Here are some points:
  -29  -96   10   73  -39   77  -26   14  -13   49   12   47   26   10    1
  -17   -9    5   10  -34   31   -1  -12  -14    4   17   -4   29  -23  -11
   16  -35  -33    1  -27  -10  -10   -6   11  -22  -34   38   10   -5   19
  -20  -22   -7   25   11   -1    4   13   22   32   24   -5    4    6   50
   13   43  -40  -27  -22   -6   33    6   12  -37   -4  -40    5  -34   -2
   22   76   -5  -33   -4  -11   13    0   11  -12   -8  -18    7  -16    2
   28   74  -28  -74   -5  -69    3  -33    0  -76  -25  -10    9  -31  -17
   -1   39   30  -24    0    1  -17  -15  -17   19   33   -3   12   -3    9
   43   39   -4  -29    1  -22   10   -3  -17  -32  -14  -18   -6    2  -16
  -54  -14   49   88   61   40   34   56   14   88   41  -54  -42   29   -5
    3  -30  -11   -1  -33   22   -8   -9    0  -14  -31   39    8    8  -26
   45   27  -47  -55  -19  -58    4  -23    3  -51  -12    2   19  -19   34
    2  -23    8   44   20    1   35   20   -6   18    7  -44  -27   17  -11
  -26  -14   11   57   48   36   40   64    6   74   58  -71  -44   -2   39
   36   18  -37  -57  -35  -94  -46  -65  -22  -82  -26   42   39  -31   14
  -17  -15   12  -12   24  -23  -22  -15    1  -13    1   14  -20   12  -16
   -7  -42  -25  -20  -66   26  -30  -31  -16  -32  -15   45   37  -23  -14
   50   67  -25  -47   18  -42   39    4  -20  -48   19  -78  -26  -45    5
    8   63   12  -33   10  -19    5   -7   17    3   -6   -5   14   13    5
  -17   15  -29    3  -14   17   30   18   20   -5    0  -26   11  -24   11
    6   50   14  -57   51  -63  -15  -14  -11  -28    6  -19  -43  -17  -11
    7   44   23  -18   62   19   39   35   17   24    0  -36  -61   32  -19
  -43  -27    9   42    2   24   -7   20   21   40   -2   12    6    4   12
   22  -18   -2   19  -14   15   -7    2   -9    3   -4   13   12   10    4
   -7    8   11  -19   33  -22  -27   -2   -9    6   10    8  -31   -4    1
   42   43  -33  -66  -28  -26    7  -25    1  -78  -51    4    4  -14  -43
  -42  -76   32   58   41   45   -7   39    8   70   22   14  -43   37   13
   11   56    4  -49   -5    6  -25   -8   -9   -7   -6   12   -6  -26   -9
    1  -13   -6   -5  -33    3  -26  -20   -6  -14  -19   43   27   -5   -8
   49   64  -14  -25    8  -38   11   -1  -37  -59  -12  -53  -23  -36  -40
Then 24 other points, each followed by its number:
  -15  -19  -14   12    8  -13    1    9   19   19   19   -1    5   -2   45 0
   -8  -20  -42    9  -65   35    6   -3    7  -21  -10   12   48  -29   12 1
  -58  -96   30   60   -3   38  -41    0    4   51   18   54    5   33   -1 2
   35   14  -35  -36  -11  -41    8  -13   10  -54  -44    9   -3  -12    2 3
   62   54  -15  -48    7  -62   30  -13  -27  -69  -17  -47  -18   -9  -34 4
   -43  -115    -5    66   -73    78   -38    -2     5    25   -27    90    48    22   -17 5
     1   112     9   -24   124   -69    77    49    45    17    48  -123   -84    -5    38 6
   23  -66  -15   17  -68   33  -29  -16  -22   -6  -20   57   46    7    3 7
   -1   58   -5  -22   27  -35   24    4   16  -23   -6  -37  -19   -9  -10 8
   28   24  -18  -17  -11  -19   10    0    6  -10   -2   -5   16   -3   30 9
   31   -7    0   13   -8   10    2    4  -11    2  -11   10    7   21   -6 10
  -82  -56   57   85   80   30    8   49   26   97   46  -15  -57   45    6 11
  -41  -50   -2   42  -15   36    3   12   33   51   16   21   23   23   41 12
   -4  -44   -7   23  -75   31  -34  -31  -19  -13  -24   52   64    1  -23 13
  -83  -39   28   82   48   58   13   61   41   96   32   -6  -27   22   27 14
    37   108    -7   -60    82  -127    26   -15     3   -60    12   -73   -51   -26    15 15
  -30  -91   11   43  -51   90  -21    8   10   49  -16   74   23   42  -15 16
   -5  -73  -30   23  -51   20  -21   -1   13   -2  -37   61   32    9   16 17
  -12   -3    8   38    5   19    9   16    0   23    4  -11    8   13  -14 18
  -22   28   29  -15   73  -40   11    7   10    4   19  -30  -49    8  -10 19
   -7   68   -7  -36   24  -12   28   10   22  -20  -21  -28  -32   -7  -27 20
   31   41    4  -57   15    3   22   -6    6  -26  -21   -5  -25   20  -41 21
  -58  -60   46   72   69   43   12   51   17   88   31  -11  -62   42   11 22
   38   72  -19  -58   -6    9   38    7    0  -43  -18  -46  -19  -28  -32 23
Which three of these numbered points are nearest to each point below, ignoring the 2 directions in which the first points spread most? Their numbers follow each, nearest first.
   -9   29    2    6   53  -73    6    4    7    0   20  -33  -33   -7   28 > 15 6 0
    5  -32  -22   -2  -65   64   -6   -2  -11  -10  -29   34   36   -9  -18 > 23 5 16
    9   72   18   -8   18   27   35   23   13   26   12  -39   -4   10   -5 > 16 13 18
   -8  -30   13   42   19   10   23   16   -9   17    6  -30  -22   25  -20 > 4 18 5
   -33    84    28    -5   102   -11    71    48    41    35    37  -101   -77    14    -6 > 8 20 14
    3   -6  -11    6   20  -15   14   21   15   -5  -21   -1  -30    5   11 > 3 17 22
   12   -8  -18  -21  -41    2  -15  -20   -4  -42  -39   35   19    0  -35 > 5 16 18
  -10   50  -29   -4    7    2   44   28   19   -7    8  -59  -12  -28   14 > 1 12 17
  -19  -25    6   29   26  -42  -16   -4    1   17   18    8   -6   -5   35 > 15 0 6
   -2   -6   20    6   -2  -36   -7  -36  -17   -8   17    5   21   16   -6 > 2 11 19
    6    4   22   -8    3  -46   -7  -38  -10  -12   15    5   24   17   -2 > 2 19 11
   21   43  -25  -50  -29    7  -11  -11  -27  -47  -15  -19    3  -49  -29 > 23 5 13
  -30  -17    7   36   32  -41  -15    3    4   23   21    0  -10   -1   37 > 15 0 6
    14   106     0   -23   118   -61    80    59    40     1     7  -104  -102     1     8 > 3 17 22
   47   76   -4  -50   56  -55   49   14   -7  -52    5  -83  -62  -16  -27 > 4 3 5
   -9  -54  -50   13  -90   44  -13   -9   -1  -15  -12   35   61  -25   11 > 1 23 9
  -19   22  -21   19    4   17   42   37   21    9   20  -53   -8  -18   17 > 1 12 9
  -45  -45   28   66   10   53    5   29    5   56   20   -5   -1   20   -4 > 18 13 8
   34   97   12  -64   50  -76   27  -21  -28  -60   27  -90  -35  -33  -30 > 2 13 18
    3   -8    5  -41  -10  -27  -49  -38  -21  -27  -15   45    5  -11   -8 > 2 22 19
   -6   27    8    2   55  -67    1    3    2    6   24  -35  -28  -12   32 > 15 0 6
   -9   56    1  -28   12    8   26    5    1  -12   23  -53   -7  -24   -8 > 13 18 1
    3    1  -45  -13  -47   18   11    0   11  -30   -6  -11   28  -38    9 > 1 23 9
